In the rows, zero is written as 128.
The rows below come in pairs that one turn or mirror swaps. Which row does each named row swap with?
The rows were stretched afterwards, more along some directions than others.
Q_970: [129 133 163  96 119  86 136 118 146 121 141 150 118 138 112 140 132 150
 114 127 154]
Q_459: [135 141 187 100 137 120 127 156 124 138 133 124 132 135  84 122 111 148
 136 135 114]
Q_350: [175 110 133 129 133 149 136 138 137 130 102 102 134 111 124 105  80 123
 119 143 111]
Q_275: [144 136 114 149 144 152 125 125 124 137 118 133 136 127 149 110 135 151
 121 134 128]
Q_450: [151  88 105 134 133 153 114 127 129 119 106  98 123 112 139 112 102 126
 130 135 124]
Q_466: [146 151 128 101 131 145 151 107 116 116 130 152 105 129 132 107  85 134
 124 122 155]
Q_967: [ 92 131 154 120 126  98 131 136 141 125 121 146 109 137 146 141 121 147
 120 112 153]
Q_63: [131 147 138 108 138 145 150 144 107 119 119 125 130 121  94 117  60 127
 147 137 112]
Q_492: [165 130 110 151 131 155 145 126 125 143 113 105 114 114 130 104 101 108
 109 149 127]
Q_130: [141 106 129 114 139 137 131 116 121 120 122 122 119 109 138 117 134 133
 127 118 147]
Q_760: [159 144 143 110 104 123 140 134 128 139 120 129 103 115 109  95 106 132
 107 123 117]
Q_952: [119 135 131 120 104 127 135  97 126 122 134 140 133 133 124 121 171 146
 108 131 122]
Q_474: [146 108  98 129 117 133 151  92 125 122 118 121 103 120 140 110 111 131
 109 131 157]
Q_309: [ 98 133 100 138 119 126 150 145 135 119 105 135 121 126 140 127 117 123
 128 120 132]
Q_306: [135 129 153 110 106 117 118 140 142 141 124 117 106 109 118 103 160 130
 110 116 130]
Q_490: [171 101 109 146 124 149 116 140 131 144 112  99 113  99 137  94  93 114
 111 148 124]
Q_87: [109 108 118 133 105 134 119 120 126 128 118 124 124 125 141 121 160 122
 122 140 136]
Q_716: [160 163 109 158 131 138 170 125 123 154 119 135 134 142 152 123 149 127
 110 148 134]
Q_758: [ 90 127 129 121 126 127 148 147 128 111 119 124 130 122 121 128 129 117
 148 114 136]
Q_701: [ 78  93  90 134 129 141 111 142 139 104 110 127 127 112 147 135 115 128
 143 115 132]
Q_83: [127 106  97 152 109 141 122 120 134 116 127 110 119 105 139 111 139 110
 116 139 104]
Q_357: [145 151 166 109 117 135 125 131 126 128 139 127  94 135 105  89  96 130
 117 148 124]
Q_409: [156 132 143  98 130 151 126 103 134 125 137 131 138 127 122 114 163 154
 126 110 125]
Q_500: [156 143 154 102 143 147 139 126 126 131 137 126 139 133 115 112 162 142
 133 128 137]
Q_218: [127 143 118 113 124 136 151 140 130 112 116 156 106 112 132 116 106 130
 132 116 139]
Q_953: [110 129 177 102 127 125 103 149 130 112 129 122 130 125 100 114 122 126
 142 131 109]
Q_152: [151 136 146 124 139 149 140 164 156 115 111 124 132 115 166 108 146 137
 108 123 133]
Q_554: [147 149 124 153 109 133 147 112 119 161 117 118 119 130 140 112  88 131
  99 144 133]
Q_600: [141 133 158 135 146 113 126 146 126 147 122 120 123 137 110 126  87 158
 127 146 117]
Q_730: [170 130 164 115 109 136 122 108 121 145 127 113 129 123 106  95 149 145
 103 137 108]
Q_485: [105 162 151 132 132 129 148 121 121 144 119 135 123 140 139 128 117 150
 125 127 164]
Q_714: [151 115 149 117 150 146 114 139 126 123 108 106 114 114 129 100  72 128
 133 134 141]
Q_531: [134 121 112 122 143 162 124 139 110 125 111 119 119 113 115 109  32 132
 140 139 128]
Q_256: [149 126 105 140 108 161 134 107 135 133 119 119 124 112 143 100  97 127
 103 134 136]
Q_147: [128 132 153 112 116 126  99 133 116 141 128 103 119 123  88 101 134 120
 135 148  96]
Q_705: [146 135 133 134 143 122 125 158 139 133 106 131 122 111 133 126 105 123
 120 137 108]
Q_536: [100 111 141 131 119 114 118 154 157 111 129 110 104 129 146 114 137 126
 122 130 145]
Q_688: [ 86  99  97 115 115 130 105 115 130 115 126 122 108 112 132 131 143 125
 143 104 131]
Q_676: [ 98 105 147  98 117 136  96  95 126  99 145 130 130 127 100 108 124 158
 134 119 130]
Q_82: [124 127 158 126 133 128 136 172 147 126  97 117 102 115 149 115  78 130
 112 125 135]
Q_899: [147 133 108 119 123 149 132 129 135 118 100 138 101 121 151 101  67 134
 114 126 143]
Q_418: [135 105 108 120  98 149 120  97 107 125 118 102 104 108 109  90  89 113
 122 136 123]
Q_964: [140 117 172 114 125 127 105 122 147 123 130 101 121 120 107  90 146 161
 110 120 119]
Q_942: [130 135 168  90 118 143 113 127 116 117 136 109 144 130  87 110 169 131
 143 130 102]
Q_5: [129 130 178  99 114 141 110 144 134 129 125 103 141 115  91  94 124 137
 123 128 114]
Q_839: [136 135 109 114 132 135 150 104 126 118 116 143 123 121 146 133  70 137
 115 130 171]
Q_829: [125 136 156 120 130 114 128 123 135 127 131 116 120 138  94 116  74 128
 131 146 128]
Q_13: [115 142 146 128 126 101 140 128 127 129 123 131  93 132 139 119 128 126
 115 126 162]
Q_503: [104 121 140 130 107 128  99 133 142 120 129 121 120 123  94 107 127 135
 117 135  96]
Q_815: [161 127 135  91 124 168 146 112 115 118 109 119 125 113 124  87 123 129
 125 125 155]
Q_141: [130 168 162 121 115 107 166 143 130 149 122 130 119 145 138 138 156 110
 119 136 144]
Q_162: [126 140 126 138 121 136 145 113 138 106 120 152 127 131 148 118  97 139
 106 130 139]

Q_815 is swapped with Q_87
Q_218 is swapped with Q_485
Q_309 is swapped with Q_716
Q_701 is swapped with Q_500
Q_275 is swapped with Q_758

